Rows are one point carried round by a steady rotation, each followed by how many steps it has turned.
The counts run from 0 to 1050.
[-21   2   5 -14  -6  -4 -28  -9  -7   6 -25  10   0   4  17   2   7  -6
 -29   4  16  -3  -1   1 -16   7  -1 -11 -19  -7  -2 -16  -1  -7  -4 -17
 -17  12] : 470
[ -4   6  -4 -12  21   1 -10  -6 -14  -6  17 -21  13   5 -10 -10  -2 -25
 -14   3  -1   7  -7  -6   0  -1 -17 -15 -12  -3   6  18 -13   6 -16  -2
 -36  -1] : 975
[ -8 -10 -13  -1  -5 -16 -20 -13 -24  -2   1  -3   5   6  -2  13   2  13
 -43  -9  -2 -14   2   1   2  -5   7   3 -12 -25   4 -22 -12 -12  -1  -8
 -13   4] : 856
[ 19 -18 -27  10  23   6  19 -10  -5 -16   4   1   5  -7 -10 -16 -11   5
  -3  22 -19   2   7 -15   8   2  10 -18 -11  -5  10  -4  13   2  27   9
   2   8] : 493
[ 15  -6 -17  13  13   5  19  -7  -4  -8  20 -16  -8   5   4   7  -3   1
  24  -7 -16 -11   7 -18  22   7 -18 -12  10  12  -1   3 -12  -2 -25  15
  -1  -3] : 709
[-15   8  27  12  18  -2   5  23  11  -5 -11   3   2  -2 -20  -3   3   3
  -6   9  11  -5 -11   6 -22 -19  12  -8 -11  -1   8  10  17  -7   6 -11
  -9  25] : 758
[ -8   5  -8  -5  28  12   0   9   8   6  -7  15 -15   7  13  23 -16   3
   1 -32  -2 -10   4 -13  -4  17   1 -17 -11   6 -10  -6  10  -6   6 -13
   0  22] : 929
[  4   5   9  -2 -25  16  -2  -2   8  -1   3  -4  -3   4   6  -7  10  -9
  19   0   2  -9  -4   2  10  -1 -32  -9  23   6  -7  11  -8  -7 -33  11
   3 -20] : 907
[ -7 -18 -18 -11  28  10   6  -7 -16  11  -2  -3  -6  -1   9   5 -22  -3
 -16  -4 -15  24  12 -14   1   4 -10 -16 -18  11 -10  -6   1  10  17   4
 -16  11] : 410
[  7  20  -9 -16   7   9 -16 -10  17 -22   6   9   0 -15   9   9   4 -26
 -22  -4  -9 -22 -17 -19   6  13  -6  -7   6 -10   7   1  -2  -8   8 -13
  14  -5] : 663
[ -7 -25  12   3 -25   5   0   3  19  23   0   6 -17   0  -9  -2   9 -11
  26   7  26   7  25  -1 -10  -1   7  18  11  -1   0   4   5  12  -6  18
  -4   0] : 241
[-17 -15  -7 -17   8   4 -11   3  -1  17  -7  14 -15   2  26  22  -5  -6
  -1 -27  11  -6  13 -15  -4  19  10   6 -10  -5  -5 -14  -4  10   4 -10
  -8  17] : 930
[-11 -19  18   8 -13   2 -21  16   9   7 -14  13  -4   2  -6   9   5   0
   1   6  23   3  16   0 -15 -12  22  15   2 -19   9  -5  23   2   4  -3
  -8  21] : 557
[ -6  -8  -3  11  17 -21   1  -9 -21  -9  20 -23   8   7 -22  13   0 -15
 -25  -5   4  -4  -3 -13   6 -12  -7 -10  -3 -13   8   5 -15   0  -9   4
 -28  15] : 194
[  1 -22  15  -1  -3   5   4  18  -9  11  17 -16  -7   8 -18 -12   5  -4
  22  -8  13   0   3  -6   0   6   2  31  13  -9  -5  16 -12  13 -17  16
 -16  10] : 53
[ -1 -10   5 -26 -22  21 -25  -6   1  29   6  -3   1  -5   4   8   7 -10
   8  -9   4  18  -5   1   7   8 -13  22  18   1 -17  -3 -17  12  -8   2
  -9 -26] : 141
[ 16  20  -3 -12  -4  23 -19   6  11   3  14   1   2  -2  13  -2  -2 -10
  19 -15 -21   4 -17  -9   8  12 -24  -9  18  12 -15   9   7  -1  -6  -3
   5 -14] : 143
[ -2   2  26  -5 -23  18 -25  18  20  11 -16  20  -3   3  -2   4   6   6
   7   6  15  -1   1   1  -9  -5  10  20  17  -7  -3  -3  22   4  11 -14
  17  10] : 358
[-14   6  -8 -19  42  -6  -5   3  -5   3   2  -1   3  -1   7  17   3  -8
 -21 -21  -2 -12  -8  -8  -8  12   6  -6 -21   7  -7 -15 -16  -3  12 -17
 -13  22] : 468
[  6  29   9 -12   6  14 -18  13  18 -13  16  -4  10  -1 -11   1  13  -7
   0  -8  -2 -20 -24   7  -5   6 -13   7  10  -9  -1  19  -4  -8  -4 -12
   0  -3] : 459
[ -8  13  16  -2  20  25 -25  30  -5   4 -15  10  -8   5  15   4 -16  -4
  -1 -11   8  -2  -7 -16  -9  13   1   5   0   1 -10  10  14  11   9 -22
  -3  21] : 933
[ 20   2 -16   7   6   8  12  -8  12 -18  34 -11   6   0 -19 -12  -2  -7
  18   5 -24  -3   0  -3  14  -5 -25 -14  12   6   2  16   6   0  -7  19
   3  -9] : 318
[  6  -9 -17  -5  -7 -10  14 -34   9  18  15 -18   2   1 -21   0  11  13
  10   7  -9   2  14  20   8  -7 -15   3   2   6   1 -12 -16 -16  -4  20
   7 -23] : 320
[ -8 -15   8 -18  -8  -3  -7  -5  -9  22   7 -15   5  13  -3 -16   4   8
   8 -15  10  12  -1  20 -13   1 -24   9  -1  -1  -6   2 -10  -5 -21  12
 -29  -6] : 715
[ -1  14   1   8  31 -17  17  -3  -8  -3   3 -22  17  -5 -13  -7   2   4
  -3  -2  10  -9 -15  -1 -12  -1  10 -15 -19  -1   8  14  -9  -7 -10   1
 -25  10] : 771
[ -8   7   7   2 -10  16   0  12   6   8   0  18  -9  -1   3  12 -14  28
 -16 -38   6  -8  -3  -4 -17   1  16  -9  -3 -16   0  -8  31 -10   7  -1
  -1  11] : 741
[  4  31  -7 -16   6   4  -8  -5  26 -13  10   3   5  -5  -3   5  14   4
 -12 -15 -14 -29 -14   9  -2  13  -7  -4  -1   1   0  -5 -11 -24   5 -13
  17   1] : 463
[-14   1  27   0 -11  13  -5  18  18  -8 -17  10 -11  -6  -7 -10   5   3
  -4   0  27 -11  -4  -5 -20  -5  11  -5   5 -17   9  10  20  -8   5 -11
   2  11] : 558
[  9   4 -14  -4 -21  10  -9 -17  11  12  15  -3   0  11  -4  -4   9   2
  17   2 -22  -4   5  17  12 -12 -34  -1  15   3  -4   1  -3 -19 -11  13
   8 -15] : 520
[ -7  15  13 -12   4  15   8  -5  -7  15 -13  -9   9 -15  11   7 -18  10
 -11  -9   6  29 -16   0  -2  -6  -8 -38  -9  16  -7  -7  12  -2   1  -4
 -15  -7] : 22
[  3  -7   5   6  23  -8   0  16  -3 -15   4 -19  13  -7 -16 -17   9 -22
  -3  14  19 -10 -12 -15 -11   3  22  14  -9 -17  12  17 -11   5  -7  -3
 -28   6] : 572
[-14 -12   2  -6 -18  11  -7  -8 -12  23   7   3 -12  17   6  15  -6  26
  -5 -37  -6   2   5   4  -2  -5 -22  -7   2  -8 -10 -12   6  -9 -14   2
  -6   1] : 337
[  5  -4   0   1  -5  -5  17 -18 -21  18   4 -19   6  15   3   4   6  24
  17 -10  -6  -2   7  16   3  -7 -19  -2  -4   7  -4 -14 -11 -15 -26  18
  -9  -7] : 711
[-11  20   9  -6  20   1 -14  17  -1   0  17  -8   2  11 -16   1   4   0
  -6 -26   1 -19 -13   4 -11   1  -6   6 -10  -6  -3  18  -4  -2 -19 -11
 -23  17] : 455
[  7  15  -2 -24  13  11 -18  -6   8 -12   4   5   5 -19  -1   4   5 -24
 -33   8   1   8 -19 -22   4  11  12   6   6  -9   2   3   0  14  15 -16
   4  -5] : 863
